In the rows, zero is written as 128.
Named moves, each a turn or a mirror, and the order they were made in; the first pair answered:
saf (before -> after):
[155 116 128 107 102 117 109 154 127  96 142 123 116 122 126 151 126 145
 134 140 138 119 124 132 130 110 118 127 153 128 125 127 115 102 126 127
 108]  ->  [153 132 118 102 111 123 105 139 121  97 146 117 113 131 131 147 129 137
 139 152 140 118 123 123 136 117 110 122 164 125 115 115 117 103 118 118
 110]
[108 142 119 155 137 145 133 109 133 146 126 118 128 142 128 105 148 105
 129 138 117 142 127 108 151 140 124 120 116 141 125 150 138 148 121 121
 146]  ->  [114 112 140 162 117 130 142 143 132 160 110 134 139 132 124 113 133 133
 129 111 116 128 132 121 142 132 138 128 105 148 146 153 138 148 143 128
 127]
[160 122 130  83 132 127  75 139 113  80 133 117 125  82 124 152 138 125
 134 155 166 112 151 164 120 114 137 126 193 111 120  88 107  87 120 114
 113]  ->  [167 111 133  87 133 122  77 152 118  83 128 123 124  74 124 151 133 134
 135 148 162 113 154 169 121 115 140 133 194 112 128  95 109  90 124 116
 108]
Kuve (before -> after):
[160 116 131 111 118 106 114 161 100 105 137 149 121 118 141 151 166 153
 139 140 183  94 118 163 116 150 133 168 174 110 112 104 157 145 110 125
 113]  ->  [163 126 137 121 112 104 126 152  97 110 129 138 129 138 132 152 155 156
 137 139 182  91 122 142 126 165 121 179 171 116 122 118 164 161 112 120
 114]
[107 173 104 134 158 129 168  72 118 132 142 114 121 121 122 112 142 106
 105 129 120 157 141 101 136 153  83 100 139 127 132 129 153 152  91 102
 148]  ->  [110 129 105 113 163 141  87 109 132 117 135 131  96  73 153 118 141  97
 141 145 140 144 119 158  97 112 121  88 153 132 111 107 107  96 122 120
 150]
[155 131 132  93 116 106 154 125 108 112 126 122 157 138 115 155 131 151
 106 133 139 102 168 116 117 121 117 149 159 101 119 113 142 130 112 120
 109]  ->  [151 120 125  83 121 114 136 131 111 109 137 133 149 118 128 153 134 146
 106 134 140 103 159 143 105 113 125 136 169  96 116 102 135 109 115 123
 106]
Gazu (before -> after):
[136 101 169 139  89 177 122 139 152 156 143 141 147 166 110 123 133 138
 108 112 161 131 105 143 147 115 145 121 114 115 126 155  99 148 136 154
 124]  ->  [121 132 158 131 122 180 152  93 140 160 146 130 155 163 111 113 151 123
  88 120 146 136 128 128 153 143 132 115 116 106 124 151 126 174 111 147
 138]
[127 114 141 156 108 165  96 123 119 120 108 115 108 126 146 101 131  83
 177 151 118 131 126 114 111 156 134 142 107 156 128 142 105 109 148 156
 155]  ->  [128 124 137 169  71 159 133 152 140 123 139 145  99 148 124 105 120 107
 155 121 111 155 105 118 116 136 125 149 104 156 145 144 105 111 138 157
 139]
[130 203  73 159  94 128 147 111 138 139 169  91 144 209 141  95 127 137
 133 121  77 130  62 112 134 127 102 120 113 104 122 120 123 148 102 137
 148]  ->  [136 193  77 147 140 127 101  79 109 136 132  63 149 180 166  82 151 116
 162 157  92 110  85 117 133 152 112 107 116 104  94 114 112 140 120 133
 160]
fazu (before -> after):
[182 114 134 113 148 129  60 115  76 102  65  67 146 133 127 136 130 120
 170 188 164  59 177 107 146 157 143 143 148 134 110 138 104 132 170 104
 134]  ->  [190 102 135 126 117 128  47 149  96  97  79  83 136 146 129 152 115 135
 176 180 176  61 162 112 136 132 142 154 141 139 116 142  82 115 176 113
 129]
[196 123 137 105  50 134 114 187 135  94 162 124 124 174 108 178 105 180
 139 165 154  96 119 101 142  94 102 173 145 101 130 131 101 118 115 127
 105]  ->  [139 171 136  97 172 134 136  64  83 122 106  73 157 131 140 132 157 106
 124 181 134 106 172  85 167 187 101 135 135 114 106 126 160 159 101 100
 150]
[181 135 113 161  87 143 134 146 121 124 139  89 127 169  88 159 113 161
 131 130 135 120 122  76 153 136  79 145 121 127 118 140 104 122 158 121
 148]  ->  [163 158 116 147 127 136 159 100 108 130 128  75 142 156  93 150 129 141
 121 136 130 118 152  68 165 161  64 133 134 123 109 139 127 136 138 112
 150]
[114 102 156 146 117 116 148 173 134 150  78 136 147 128 111 121 112 162
 136  78  75 136 108 144 119 140 145 136  65 134 170 167 148 137 155 155
 138]  ->  [128 114 150 107 113 100 179 170 126 128 108 144 165 128  95 152 116 187
 110  76  93 120 154 145 128 138 125 141 118 100 168 145 165 135 116 131
 106]
tenob (before -> after):
[109  94  61 108 179 114  96 100 125 108 105 133 154  84 149 155 115 146
 136 149 163 132 192 136 129 137 165 116 116 116  86 119 101 117 151 125
 110]  ->  [115  99  63 105 175 107 108  94 115 112  95 131 162  84 142 160 121 148
 132 147 161 129 206 131 136 143 159 124 112 116  99 120 113 125 153 120
 114]
[ 85 180 131 102 155  74 162  79 101 167  87 137 147 126 126  89 151 110
 107 116  97 130 179 104 148 191 136  93 143 125 130 122 155 178 141 108
 138]  ->  [ 87 210 103  91 152 102 140  63 115 152 124 126 128 153 133  87 155  95
 103 144 107 147 159  85 159 184 101  90 161 117 108 110 140 159 114 107
 152]
[ 96 133  99 124 183 146 112  81 137 121 119 113 117  93 143 112 139  75
 136 140 116  95 144 134 150 152 132 118 171 124 114 116 145 142 137 124
 147]  ->  [ 96 135  99 131 179 141 104  81 139 125 120 120 117  82 143 111 141  77
 137 135 110 101 138 141 141 151 139 117 164 122 115 112 142 132 141 125
 155]
[129 121 128 110 134 104 128 105  75  97 150 167 125 102 150 175 145 143
 161 121 133 142 186 164  98 163 103 102 101 103 130 109 113 139 121 120
 147]  ->  [134 129 125 112 145 106 128  98  74  94 156 162 125 107 146 169 149 144
 157 125 129 138 186 153 104 168 107 101 103  99 132 109 112 139 116 116
 146]
Pairs:
(2 to 3 moves a pair)
[119 154 154 106 157 112 123  98 118 123 123  91 127  93 155  96 143  93
 128 136 126 136 149 101 116 143 134  93 155 140 105 113 145 129 104 109
 134]  ->  [130 129 181 134 135  87 152 129 114 142 102  96 148 106 134  98 132 132
 125 113 120 116 167  98 125 154 144 113 129 144 137 139 160 154 126 113
 114]
Kuve saf Kuve
[ 81 149 124 126 102 151 161 150 158 133 100 184  98 129  95 141 152 107
 165  78 124 152  96 178 144 155 128  86  37 153 176 104 197 163 147 204
 179]  ->  [108 146 130 114  59 134 195 174 159 119 128 194 113 153  69 176 143 148
 149  68 137 137 119 159 153 138 103 108  55 129 179 103 194 167 129 192
 143]
tenob fazu
[102 133 147 171 109 141 171 167 120 109 164 117  86 141 134  98 155 138
 137  98  85 148  66  90 132 166 119  76 134 193 145 121 114 132 127 146
 160]  ->  [105 112 144 127 135 144 130 158 115  95 161 124  85  85 155 102 165 124
 148 117 102 137  82 128 106 154 140  54 164 176 119  99 101  95 133 149
 156]
fazu fazu Kuve
[149  97 152 115 158 168  93 122 161 131 116 149  81  97 163 175  84  77
 211 116 133 115  98 220  96  86 157  82  56 162 107 124  87  96 179 173
 145]  ->  [199 113 137 113  93 177 103 155 177  99 170 154  78 159 131 200  59 116
 209 130 150 105  95 181 108  60 114 116  77 141 112 126  65  93 156 160
 117]
tenob saf fazu
[146  74 135  97 126 101 125 152  86 107  99 128 131  78 118 129 137 129
 136 111 140 102 161 158  84 128 146 103 113 120 124 123 109 132 156 116
 102]  ->  [134 123 103 132  77 141 143 162 140 115 167 151  88 147  96 114 116 123
 116 102 131 157  83 123 105  96 103 109 101 138 124 128  98 132 121 134
 114]
saf fazu Gazu
[111 160 174 186 119 179 195 113  95 166  83 135 159 153 100 140 123 118
  79 135 101 122 166  98 138 143 101 128 150 126 136 110 149 188 108 106
 131]  ->  [121 149 168 215 129 200 110 110 100 167  61 109 129 151 129 119 121  88
 121 171 114 122 115 102 137 138 117 119 126 145 116 118 111 171 144 119
 163]
fazu saf Gazu
[ 97 148  88 103 124 124 112 110 132 168 140  88 172 146 153 104 124  84
 130 128 105  97  74 108 155 117 144 144 111 141  94 132 127 110 107 142
 155]  ->  [112 107 110  71  99  91 141 153 131 156 135 120 191 122 139 137 119 129
 118  93 114  66 112 140 134  95 161 160 133 122 110 119 137  99 111 135
 113]
saf fazu Kuve
[156 118 121 136  72 177   2 154 120 106 137 169 126 153 129 128 109 143
 151 198 172 123  60 148  92 147 142 170 129 132  92 146  56 134 158 163
 128]  ->  [ 93 142  97  90 123 183  37 123 134 109 172 199 117  98 141 125 138 100
 110 180 149 171  63 198  70 135 142 125 160 123  77 102  88 109 113 168
 132]
Gazu fazu Kuve
[115 122 137 130 164 134 129  98 125 124  97 118  96  74 190 123 150  73
 104 141  88 167  81 140 124 136 129  60 132 101  89  65 112 109 120 129
 158]  ->  [107  90 155 145 155 109 144 118 118 141  73 130 112  55 179 131 151  94
 104 114  79 156 101 153 114 134 157  64 114 104 108  70 127 116 139 132
 144]
tenob saf
[132 136 131 120 126 126 199 128 131 134 154 144 140 143  98 135 129 154
  73  96 114 137 148 108 146 128 118 134 124 118 152 130 162 148  94 128
 115]  ->  [129  87 151 103 130 109 155 162 125 132 128 162 141  89 124 144 125 159
  89  91 126 123 149 164 103 108 155 131 124 116 150 113 137 116 136 140
 109]
Kuve tenob
[110 106 151 156 120 110 155 142 133 160  93 142 156 124 124 113 113 134
 142  96 112 135 122 153 113 139 179 134  87 139 159 143 145 126 175 155
 127]  ->  [127 102 141 111 101 103 175 158 135 128 121 159 163 115 114 142 112 159
 130  94 137 116 150 158 104 115 168 142 138 110 157 120 142 111 144 138
  96]
fazu Kuve
[130 158  84 118  78 109 202 158 162 179 164 160 153 182  92 158 101 180
 126  81 106 113 143  97 126 169 121 131 107 118 159 186 165 158 131 122
 123]  ->  [107 184  63 149 109 153 159 112 169 193 162 130 134 195 118 123 113 124
 145 109 100 142 100  79 138 190 117 110  83 138 141 195 150 162 139 122
 169]
saf fazu
[149 111 148 126  93  90 154 157 127 109 154 159 146 170 102 150 115 174
 107  96 121 137 150 135 128 109 113 147 137 113 139 140 139 133 110 135
  93]  ->  [148 122 118  97 125 130  80 131 132  84 166 138 109 145 134 137 128 126
 134 152 141 147 117 154 116  97 111 120 160 117  97 112  94  97 105 134
 124]
saf Kuve
[155  74 152 133 113  53 129 136  99 112  97 164 180 136 146 179  80 167
 136 104 137  69 183 135 126 148 152 164 129 102 150 159 126 109 151 138
 104]  ->  [139  69 151 155 100  58 127 143 112 121  87 167 174 140 141 167  72 168
 139  93 123  81 161 140 123 141 164 163 112 119 164 168 123 105 166 146
 106]
fazu Gazu
[120 104 117 158 150 159  87 134 159 152 195 146  82  87 120 123 131  90
 122 136 122 152  76 227 100 103 164 146 148 159 135 156 137 121 115 169
 101]  ->  [ 92 129 120 154 168 155 138 100 152 167 196 139 103  93 115 111 147  76
  94 126 101 167 102 217 116 132 158 138 140 158 139 164 180 144  91 155
 105]
Gazu tenob saf
[131 122 115 116 116 139 130 152 150 120 162 160 114 114 123 149 118 143
 122 112 145 141 111 167 103  93 139 117 152 117 125  95 108  94 121 142
 119]  ->  [114 103 121 116 129 125 133 154 149 131 148 163 120  96 132 143 115 135
 118 104 135 138 117 186  98 100 150 109 141 120 129  96 113  95 132 145
 120]
saf tenob
[125 118 127  97 133 113 153 109 147 159 149 185 129  73 133 155 120 154
  93  87 148 125 139 147 145 104 159  98 103 119 168  94 160 143  91 134
  82]  ->  [108 116 122 146 132 144 104 115 159 180 130 177  98  82 154 117 111 125
 121 101 138 146  73 144 149 103 173  84  64 151 164 112 135 138 122 158
 116]
saf fazu saf
